(in the rows, 128 means zero)
D: rows in a few groups, each row roughly a mix of its group's directions
D (162 x 11)
[[104 106 133 136 138 146 165  85 147 152  99]
 [118 114 141  97  75 138  91 105 114 119 120]
 [169 111  84 165 109 136 115 127 122 151 113]
 [156 103 120 104  78 150 126  98 107 118 139]
 [ 69 117 160 114 133 144 129 108 134 146 102]
 [144 171 133 150 170 102 113 124 133  92 119]
 [127 115 129 140 168 180 143 165 145 136 126]
 [ 88 154 143 142 110 154 150 121  88 151 114]
 [170 141 130 146 148  99 164 131 158 142 155]
 [114 151 101 158 164 115 118 100 161 112 153]
 [131 130  82  93 152 143 169 127 132 101 130]
 [124  84 135 127  99 182 138 129 147 112 134]
 [118 173 163 149  87 125 147 135 139 143 146]
 [ 93 136 143 112 172 108 175 131 140 116 126]
 [130 125 124 116 189 141 104 120 157 139  97]
 [138 138 104 117 151 162  96 113 108 172 108]
 [171 136  97 170 108 101 130 115 137 106 129]
 [120 118 185 114 124 154 113 134 125  83 130]
 [142 113 155 109 148 128 121  90 121  73 115]
 [115 163 114 167 125 151 145 145 168 100 127]
 [135 107 139  91 115 119 103 135  80 158 106]
 [143 143 133 158 150 122 147  84  99  88 127]
 [137  94  66 145 132 129 137  96 123 136 134]
 [100 127 158  85 165 110 134 154 150 137 120]
 [ 88 110 142 148 117 175 117 160 142 149 123]
 [153 124 125 145 135  97  74 152  98 134 140]
 [164 149 102 157 107 127 118 138  84 126 101]
 [122 127 137  79 146 119 182 110 111 133 126]
 [125 138 100 137 126  62 143 113 130  99 130]
 [131 138 121 160  77  99 128 136 103 136 162]
 [178 129 119 122 143 135 100 121  86 156 109]
 [144 139 111 109 155 167 100 171 141 111 143]
 [135 135  86 123 132 130 114 180 116 167 137]
 [ 76 108 164  97 144 142 122 125 112 115 110]
 [136 122 109 158 143 144 176  95  93 138 124]
 [106 125 163  88 135 105 111 146 145  91 107]
 [189 120 128 113 140 147 108 133 138 145  93]
 [106  99 120 111 135 151 103 144 182 106 136]
 [139 123 142 112 136 103 124 169  90  88 104]
 [ 80 134 132 140 118  76 122 119 152 104 125]
 [142  88 124 139 127 163 173 159 114 138 140]
 [144 125 152 104 103 166  88 146 105 103 136]
 [137 166 134 162 102 154 168 134 147 109 116]
 [122 127 125 179 113 176 107 140 129 147 150]
 [104 166 159 113 149  92  97 132 140 109 141]
 [ 95 174 133 168 160 133 144 115 137 113 131]
 [165 120 102 127 140  86  96 100 134 135 152]
 [153 165 171 133  81 138 117 136 121 124 143]
 [165 109 159 142 142  88 119  98 119 112 104]
 [118 114 122 183 136 154 161 147 152 106 128]
 [132 141 119 142 125 144  91 182 134 162 146]
 [106 100 108 142 133 111 164 149 144 173 108]
 [ 80 124 144 151 149 145 126  86 133 101 116]
 [137 141  90 146  88 116 147 142 121 172 142]
 [121 149 142 136 137  84 144 103 151 127 178]
 [ 96 173 133 144 151 115 124 138 166  97 136]
 [ 95 143 104 124 151 167 135 157 165 143 138]
 [160 147 104 134 129 101 106  86 114 112 162]
 [112 154 141 113 124 122 118 185 167 117 112]
 [125 115 161  93  98 169 103 135 103 123 114]
 [134 133 107 159 162  76 135 142 128 110 154]
 [114 144  97 161 153 106 146 130 162 165 132]
 [ 97 125 141 157 117 119 148 118  81 127 170]
 [102 108 114 114 160  95 141 146 151 127  85]
 [140 114 120  94 131 125 167 100 109  81 118]
 [106 138 136 117 109 162 107  69 135 109 128]
 [166 143  86 134 120 138 162 131 158 158 122]
 [194 131 122 116 119 148 143 111 141  99 120]
 [ 76 116 147  97 147 140 124 133 107  91 133]
 [146 102 118 138  98 185 145 121 107 149 137]
 [168 134 143 110 103 179 140 129 149 104 125]
 [157 127 104 105 170 129  84 128 137 132  99]
 [109 112 136 109 141 114 129 168 145 146  73]
 [129 118 141 142 112 114 153 127 139 189  94]
 [149 119 124 100 182 140 112 119 135  89 112]
 [140  92  97 152 139 166  84 128 119 124 135]
 [155 146 158 162 110 168 148 159 121 138 125]
 [109  96 104 100 151 133 111 101 165 116 101]
 [129 143 152 142 109 152 180 102 109 157 127]
 [147 137 127 154 145 119 180 124 177 130 124]
 [125 155 143 112  90 118  83  99  99 128 141]
 [111 147 161 157 105 114 166  88 114 124 132]
 [171 123  95 131 155 135 134  95  88 128 116]
 [122 100 113 171 169 132 128 138  87 116 117]
 [133 175 158 114  99  93 133 141 133 159 131]
 [118 106 118  98 176 108 154 141 131 124  90]
 [154 147  98 174  99 141 121 156 128 103 123]
 [127 127  98 144 147  93 174 124 144 163 113]
 [159 106  94 163 130 147 130 113  83 122 121]
 [135 139 128 173 140 171 119 121 116 122 174]
 [126  96 106 124 156 149 123  87 119 173 128]
 [160 117 112 109 143 100  90 111 121  84 125]
 [100 160 158 111 128 130 147 144  99 161  96]
 [118 133 128 117 170 107 185 114 131 103 134]
 [153  72 118 102 112 125 147 108 130  96 129]
 [129  94 127 165 136 106 176 121 109 146 106]
 [137 160 152 111 102  76 119 123 142  98 125]
 [ 96 115 125 143 119 131 172  73 127 130 121]
 [139 112  83 167 156 133 119  97 112 106 140]
 [138  87  88 113 103 103 146 110 139 117  99]
 [142 132 140  99  98 190 114 123 138 137 112]
 [136 128 136 124 105 147 126 192 114 152 102]
 [125  88 116 135 105 166 112 141  83 143 121]
 [171 144  99 154 141 138 137 163 123 127  91]
 [ 90  95  99 149 124 145 139 158  99 123 153]
 [148 117 156 149 122 174 148 124  84 119 145]
 [102 147 165  96 143 100  99 154 141 124 108]
 [155 134 139 129 116 112 135 174 174  99 140]
 [155 171 126 114 120  84 108 103 154 138 126]
 [ 99 156 122 137 117 166 144 157 129 119 173]
 [129 129  86 125 145 152 100 114  89  96 149]
 [162 147 108 152 149 106 131 158 108  91 106]
 [108 122 184 138 134 140 160 150 161 118 122]
 [123 132 113 145 141 163  92 120 105 171 158]
 [139 126 104  83 146 159 141 100 128  89 116]
 [178 122 154 126 130 163 134 141 107  90 126]
 [123 114 141 144 114  95 153  72 113 106 116]
 [174 113 147 152 128  75 124 132 108 121 122]
 [148 168 120 175 100 131 156 113 105 133 131]
 [102  98 127 112 154 147 179 115 129 100 136]
 [ 97 111 138 145  79 143 105 153 157 136 111]
 [126 118 137 132 125 111 138  94 112 178 173]
 [161 137 152 126 104 120 161 102  86 153 121]
 [159 152 138  95 134 124  97 162 167 138 123]
 [146 121 115 154 174 127 163 148 105 161 128]
 [116 147 102 147 111 140  95 158 174 106 129]
 [ 99 166 140 139 108 122  98 159 116 112 164]
 [140 125 131 114 106  58 113 118 138 110 117]
 [ 80 132 122 140 137 169 112 166 130 128 152]
 [159 142  88 140 168 102 105 150 140 125 113]
 [159 101  89 145 163 119 112 121 100 105 121]
 [128 102 140 100  76 139 135 163 135 137 156]
 [136 142 142  71 127 112 141  92 101 125 148]
 [139 107 142  92 127 128  95  91 149 144  91]
 [151 137 160 169 148 117  93 148 154 117 144]
 [163 148 159 110 145 112 101 163 121 117  95]
 [111 150 152 137 117 125 121  88 119 179 101]
 [113 120 151 100  76 146 169 115 126 133 134]
 [169 129 120 160 134 138  73 147 124 113 121]
 [121 142 108 158 129 110 119 104 169 122 177]
 [152 146 131 146  99 157 123 175 150 153 146]
 [138  84 146  89 121 137 122 107  87 126 107]
 [108  85 150 137 111 124 158  84 127 104 120]
 [132 153 109 147  90 142 111  95 142 172 138]
 [123 170 156 119 123 115 147 172 123 110  95]
 [ 71 116 137 100 113 130 146 114  95 107 132]
 [126  80 129 111 102 161 144 164 132 123 152]
 [112  96  84 119 124  93 142 120 148 142  93]
 [131 112 131 142 110 109 123 118 122  64 163]
 [108 119 140 168 157 151 144 165 153 104 118]
 [130 129 135 147 144 119  66 148 126 167 123]
 [116 110 135 143 157 175 163 132 148  95 138]
 [143 157 179 145  95 122 125 148 103 143 143]
 [157 137  90 155 166  92 125 108 147 133 128]
 [114 141 105 167 104 161 125  96 119  91 124]
 [115 108 140 131 133 118 143 168 160 103  82]
 [145 139 152 108 151 179 118 146 166 140 120]
 [149 156 157 165 138 112 160  95 107 129 115]
 [144  92  95 138  77 129 148 105 137 112 122]
 [124 149 165 148  95  77 129 117 112 113 135]
 [140 136 122 143  85 156 125 119 172  90 129]
 [141 142 135 150 137 130 165 136 154  69 128]]
which group is each row in? (one row of each group first)
[119 139 137 144 148 159 178 129 108 164 107] => (130)
[102 109  96 114 161 108  79 124 131 146 119] => (69)
[146 163 115 125 166 175 120 125 131  99 144] => (127)
[103 135 167 143 118 151  72 127 139 145 130] => (64)

[123 129 146 126  96 138 126 176 152  81 126] => (130)
[149 140  94 193 120 129 128 122 135 140 144] => (69)
[158 116 101 126 165 105 105 110 122  83 131] => (69)
[109 140  98  89 105 111 133 139 178 136 140] => (127)
[121 135 127 161 118 108 115  80 145 172 112] => (64)
[110 114 120  89  89 160  96 136 125 124 158] => (127)
[ 87 111 121 156 144 109 120 104 113  80 127] => (127)
[146 131 150 110 106  89  93 168 141 111 135] => (127)
[175 108 115 123  77 123 108 123 124 116 106] => (69)
[109 119 127 130 118 137 128  61 137 147 160] => (130)
[150 105 167 140 147  87 106 107 112 118 103] => (64)
[ 88 142 153 135  92 154 137 105 137 101 155] => (64)
[155 122  89 158 124 141 119  77 139 142 144] => (130)
[ 87 129 118 120 154 137 104 169 160 105 116] => (130)
